Rotation paths and how fast each direction turns (degrees each step):
Each turn is a multiple of 5 degrees from 10 to 175, or 0.
Each row of a path follows its step; steps can be skipped.
path 1
step 8: [  2  14  -6   0 -26  13  -5  -4  39  18 -17  -9 -18 -15 -53   9 -11  -5
   1 -10 -21  -8  -7   6   3  11  36  -7  -1   4 -25  18 -28   5  21  -6
  -7  16   6 -22  -9   2   2   6 -16 -10 -11   4  -1  -6   9  -2  13 -22
  -9  42 -23  -4   6 -15 -32  -2  -7  -2  19  17   1   7  -6   2 -26  10
  10   9  10 -10  12 -16   1  -2   3  15  -2  27  14   2]
step 13: [ -6  -1   6   1  12  13  33 -10  38  17  -3  -1  15 -33   6   1  -9  11
  -4  -4 -14 -23  26 -14 -19  10  15 -17   0 -15 -24 -17 -12  15   9  27
  19   2  19   1 -30 -16  -5 -12 -32   9 -18 -21   6   6  -4  -4   0   9
   3 -14   2   9  22 -11 -19   7  -3  11  21  15   2   4 -18 -20   1  -8
 -23  13  -1  13   1  15  21   1  10  33 -23  19   8  -5]
step 18: [  4  11  15   3  31  -6  18 -31  19   0   1 -12   0  14 -23   2   5   5
   8 -23 -34  -8   1  -6   4   5  25  23  31   7   0 -37  10  15  -7  31
 -23  -5 -16   1 -11  -9  12   7  -4  23 -25  13  -1   3  -4  22 -11 -12
   2 -15   6   4 -32 -11 -18  -5   5  24  -2  15  -9   3 -21  13 -12   1
  18 -26  14  10  19   2   8   2   7  34  -3  14   6   6]
step 19: [ -3  11   0 -10  11  -8  13 -28  31 -11  21  -9 -23  27  -5  11  11  15
   3 -13   6   0 -21 -29 -12   5  27  13  15   1  -7   4 -37 -14  15   4
  -3  22   9 -19   8  21  10 -21  10   7  11  13 -26 -28  10  24   0  -4
  12   0  12 -23  21   7 -31   3  15   5   0  -2 -16 -12  -4  11  -6  -1
   0  -5  -9   0  -3  23   9 -27   0  14 -25  12  34  -7]
step 21: [ 12   3  -5  15 -20   1   8  19  26   2   3  11   9 -23  -3   3   3  16
  -4  11 -18 -10   6 -25   2  14   1  -5  12  15 -10   3 -24  21  -6   7
 -11 -23   0  13  -3 -13 -11   9  -8  28 -13 -15   7  -3  14  -9 -12 -42
 -15 -12  -9  30  39 -12  -4 -17  -8  10   3   9  16 -11 -13  -5  11  -3
  10  -5  17  19  -5  16  28 -36   7  31  22  30   4 -13]
step 22: [ -2  11   1  -3 -25 -16  25   6  11  -2  -1 -20  -4   8  -8  16   3  32
  -2  -7 -25   3  11  14 -16  30  26  14   3  18  -2  18 -28  -9  -6  20
 -31   9 -11   4  -6   5 -17 -12 -24 -11  -8 -12   1  -5 -15 -24 -33 -20
 -10  -8  12  -5  -5  18   3   9 -15 -22  25  22  -4  19 -19  12 -24  -8
   1 -11  -4  -2  22  25  17 -20 -10  17  -8  -6 -20 -16]
step 23: [  8   7 -18 -15  -5  12 -15 -15  18  12   5  -9  13  -2  -6   0 -21   9
  -3 -14 -16 -20  -5   5   2  35  40  24  -1  -7  -8   3 -10  -3 -21  19
 -14 -26  -4 -27  23  -2  -4 -14   6   6  -6   3 -22 -14  24  -7  -7  14
  12   5  -1 -17 -20  22 -14 -12   9 -10 -14  -6   0  39 -17 -19   6 -13
   3   7 -13  -5  16  36  20  26  13  26   0   7   8  17]
Speeds:
[-5  1 -5  2 -2  2 -4  5 -4 -5  0  3 -1 -5  1  5 -2  3 -2  2  0 -3 -8 -2
  6  3  0  1 -1  3 -3 -3  0  7 -2  1 -5 -4  3  1 -6  1 -8 -4 -2 -3  2 -1
 -1  1 -2  4  0  0 -3 -1  2 -2  1 -6  4 -4  6  0  1 -2 -5  4  1  1  2  0
 -3 -7 -1  3  3 -2  3 -5 -4 -6  1 -3 -4 -1]	70
[-4 -3  1 -7 -3 -3  1 -3  4  1  4 -7 -9 -4  2  2  1  6  1 -4  5 -7  4  0
 -2 -4  3 -4  1  0  4  1  2  2 -3  3 -1  3  6  4 -2  6  1  0  2 -1  1  1
 -3  3 -1 -2  1  0  0 -1  6  2  2  2 -2 -3  3 -3  5  1  2 -2  3  1  1 -3
  2  3 -1  5 -3 -8  4 -2 -4  1 -4  1 -4 -5]	125
[-3 -1 -5  5 -1 -7 -3 -1 -4  5  5 -7 -2  0 -3  3 -1 -2  1  2 -1 -2  6  2
 -6  8 -6 -1 -2 -2 -3 -7  6 -2  0 -2 -2  3 -2  1 -5 -2 -3 -1 -4  0 -3  2
 -1  2 -2  1 -1  2  5  3  0  2 -1  5 -3 -2  0  0  1  4 -4  5 -2  1  1  7
 -2  0 -2  1  7  1 -1 -5  0  5 -1  7  0  2]	80
[ 3 -3 -3 -5 -3  1  2 -1  6  5 -2 -3  2  5  4 -7  4 -2 -6  7  0  1  1  3
  5  0  3  6 -4  6 -1  0  0  3 -1  2 -1 -1 -5  2 -2  2 -2  3 -5 -3  3  4
 -3  2 -2 -3 -3  2  0 -5 -2  9  0  6  3  0  1  6  6 -3  0  3 -3  0  1  1
 -1 -1  0 -5 -1 -1  1 -2 -1 -4  4  3 -3  0]	70
[  3  -3   1   7   2   3   7   1   1   0   0   3   5  -3 -10   3  -6   3
   1   1   3   1   3   2   4   1   7   6  -5  -2   1  -1   5   1  -2   1
   6   3  -4  -2  -5   3   1  -2   5   6   0   3  -6   2   3   1  -2   2
   5  -4  -2  -5  -1  -1  -2   2   3   4   3   3   0  -1   0  -1  -4   2
   3   2  -6   2  -2  -1   2  -2  -2  -3  -4  -2  -4   2]	65
[ 1  7 -3 -3 -7  1  0  0  3  0 -4  1 -1  9  1  5 -1 -5  1 -1  0 -6  1 -4
 -1  4  1  1 -2 -2  4 -3 -6  0  2  1  2  5 -6 -5  3  1 -3  1  1 -1  3  2
 -6  4  5  2  1  4 -4  7  6 -3  1 -1 -3 -4  2 -1 -1 -2  0  7  0 -3  0  0
  3  0  0 -4 -1 -5 -7 -2  1  1 -3 -6 -1  2]	95
path 2
step 1: [-13 -10 -21   1  14  28  10   1  14  -5 -30   5   9   4   1  16 -22  33
  -3   9  -2 -23  -6 -10  -3  27 -22 -15   3  40 -21   5  -8  11   5  -1
   6  19  -1   4 -18  -5   2  24  12  -7   4  -2 -13   9  -4  -8  12 -11
   3  -1   4  -4  -3  14  27   8  -4 -10 -11  -2 -11  24  -7 -12 -12  16
  -6 -37  -2  24   2  12  -7 -15   0   5  -7  -2  13   8]
step 3: [ 20  -2  -6  -2 -23   5 -14   7   6  10 -12  -2 -11  29 -18   8  10  18
  15  -7  -2   9 -22  -9  -7  -1   7  31  -5   8  14  -5  14   8   6   9
  11   1   2 -13  10  -7  -7  11 -12  11  11   5 -17  -7 -24   0 -13   0
  17 -10  15 -26 -31  11 -17  26  20 -16 -24 -10  22  17   5 -32   6   9
   7 -25  12   1   8   4 -19   1  17  -9 -16  10   4  -2]
step 14: [  5 -26  -9  14 -23 -21  -3  -9   8  16   1 -29 -24  27 -23 -10  18   1
  -8  22  13  -6 -15   9   0  14   7 -13 -24  13   1   8 -19  -6  -6   2
 -10  -8 -13  11  -5  -6 -15  -2  -6  -1  12  12 -15  19  -5  30   7  -3
  26   7  -1 -11  11 -19   9  17   6  14 -14   1   0   4 -19  12   3 -24
  -1   9  12 -26  26  -7 -17  19 -18  -2  -5  11  -5 -11]
step 19: [  6 -10  -2 -11  21 -15  -6 -16  -4 -16  -8   5   8  16  11  -1   8  -4
  17 -32  -9  -3   0  -8  13  10 -13   8  -1  10  -3   1 -12  15  24 -25
 -16 -12  -3   0  22  12  14 -20  -7 -16 -22  10  11   4  -4  14 -11  -9
  12   2  17  10  -1 -17   0 -29  19 -27  -6  -8 -24  -6   1  -2  14  -4
  13  31  30   3  -9   7 -24   2  13  -3  26   9   1 -22]
step 21: [ 17 -10  11 -21  -6  13   1  -5   0  -9   6 -11   8  -2   0   6  13   1
   5 -21  20  -8 -20   2  -5   4   2 -21  -2  -6 -19  25   5  -9  -1   3
 -16 -14  13  -7   6   6  12 -23 -35  -5 -34   1 -17 -12  27  -7  18  -1
  -6  -1   9  17  33 -16  22  -2  -2  -7   0 -17  -1  24  -3  26 -15   6
   3 -13 -14  15  10  -3  -1   1  14  -2 -17  27  -7 -25]
step 24: [ 14  -6  -6   8 -17  -3  -5   7 -19  20  -3  -4   9   1   4   1 -12  -3
 -12  -6  12 -15  -1  31 -12   2   4 -10  34 -11  -9  13  17  -5 -22 -15
  15 -25 -17   3 -13 -14  -6   5 -15  -5  13  -9  14 -14  -8 -24 -21  18
   3  15   4  -9 -13  26  13   6  11 -18 -11   1 -10  31 -23  -7  25   8
  20  17  21  15   8  -4 -16 -11  -6  -6   7 -20 -10   5]
step 26: [ -2 -18 -18  16  18  -5  15   1  10   8 -13  22  -9   4   8  18   5  14
  15  12  -3  10  -6  16 -20   6 -13  20  -5  -3 -16   4  -8  -4 -11 -10
   5 -23 -35   3  -4  11 -27   8 -19  -7  -2 -15 -25   2   8  15 -12  -2
  -1  28 -11  -4  14   9 -13  18  -9  -6 -24  26 -24 -11  -8   6  -3   4
 -10 -15  -6  16 -13  22  -8 -10   3  -7  16 -11 -15 -32]
Speeds:
[ 2 -2  3 -1 -3 -2  0 -1  4 -5  0 -2 11  0 -2 -1 -4  2  1  0  5  3 -4  2
 -1 -1 -2 -4 -5  2  1 -3  0  0  0 -4  2 -2 -3  0  2  3  0  2  5 -1 -2  3
  9  1 -3  4 -1 -3  1  2 -3 -3 -1  1  7  2 -4 -6  1  1 -4  6 -1 -4  2 -3
 -1 -2  8  3  1 -4  3  8 -4  4 -3  0  0 -6]	140
[  2   3  -3  -1   1  -5  -7  -1  -5   1  -1  -3  -5   1  -5   3   2   2
  -5  -4   1  -1   0  -4   2   5  -6  -1   0  -2  -1  -1   0   1   3  -4
   0   4  -1  -4  -2   2  -1   3   2  -4  -1   3  -1  -3  -9   2   0   4
   5  -4  -1   0   2   2   5   2  -4   6   2  -2  -2  -5   5 -10  -3   0
  -3  -5  -3  -3  -2   3  -3   1  -3  -4   1   4   4  -3]	25
[ 1  4  4  4 -3 -4 -5 -2  2  7 -2 -3 -3  1  2 -3 -1 -1  1  3 -2  7 -3 -4
 -2 -1 -7  0 -4  4  5 -4 -1 -1  0  7 -3  5  3  2  3  5 -6  0 -2 -1  4  1
 -2  1  0  0  1 -5  4 -6 -3  4  0  0 -2 -3  5 -2 -2  3 -5 -5  0 -1  3  0
  2 -3  7  3  5  0  0 -4 -1  4 -2  3 -2  4]	130
[ 2  3 -2  4 -2 -2 -5  5  1 -1 -1  5  5  2  0 -2  1 -2 -1  2 -1 -1 -2 -7
 -2 -3 -3 10 -3  7  2  4  0 -3  1  2  3 -7  0 -3 -4  1  6  0 -4  0 -2  3
 -2  0 -1  1  2  0  4  4  2 -4 -6 -3 -4  4  0  2  1  1 -1 -5  0  0 -1 -9
 -4  9  3  3 -5 -2  2 -1  0 -4  1  2  2  0]	90
[ 1  0  3  3 -4  4 -2  0  1  4  1  0 -1 -2 -1 -2 -2  2 -3  8 -2 -2 -2 -3
  0  3  1 -7  6 -3 -3 -5  2 -7  3 -2  4  8 -2 -2 -6  0  2 -2 -1 -6  3  0
  0  5  0 -2  1 -1  0  4  2 -1 -1  0  0 -3  0 11  0  0 -4  7 -5  0  0 -2
  6  3  0  2 -7 -2  2  1 -5  2  4 -2 -3  1]	45
[ -3   3  -5   2   1  -1  -1   3  -1  -6  -5  -2   0  -1  -2  -2  -9   1
  -1 -11   0   0  -1   0   1   3  -1  -2  -2   0   0   2   5  -2   1   2
   2   4   5   3  -6   6  -2   2  -1   2   1  -5  -1   7  -2  -3  -2  -1
  -3   7  -1  -1  -7  -3  -1   3   2  -1  -1   6   2   0   2  -5   1   9
   0   3   2   0   0  -1  -1  -4   0  -3  -2  -3   0   4]	155
[ 0 -8 -1  2  3  0 -3  2  0  1  3  2  0 -3 -5 -4 -2  8  3  0  1 -5  1 -3
 -5 -3  0 -3  1 -2  1  1 -4  3  1  2 -4 -5  5  6 -6  4 -4  1  0  4 -1  9
  0  3  5  5  6  1  1  0 -1 -2  4  0 -4 -6  1  1  0 -1  0  1  1 -2 -8  2
  3 -1  5  2 -2  7 -1  0 -3 -5 -2 -2  0 -1]	55
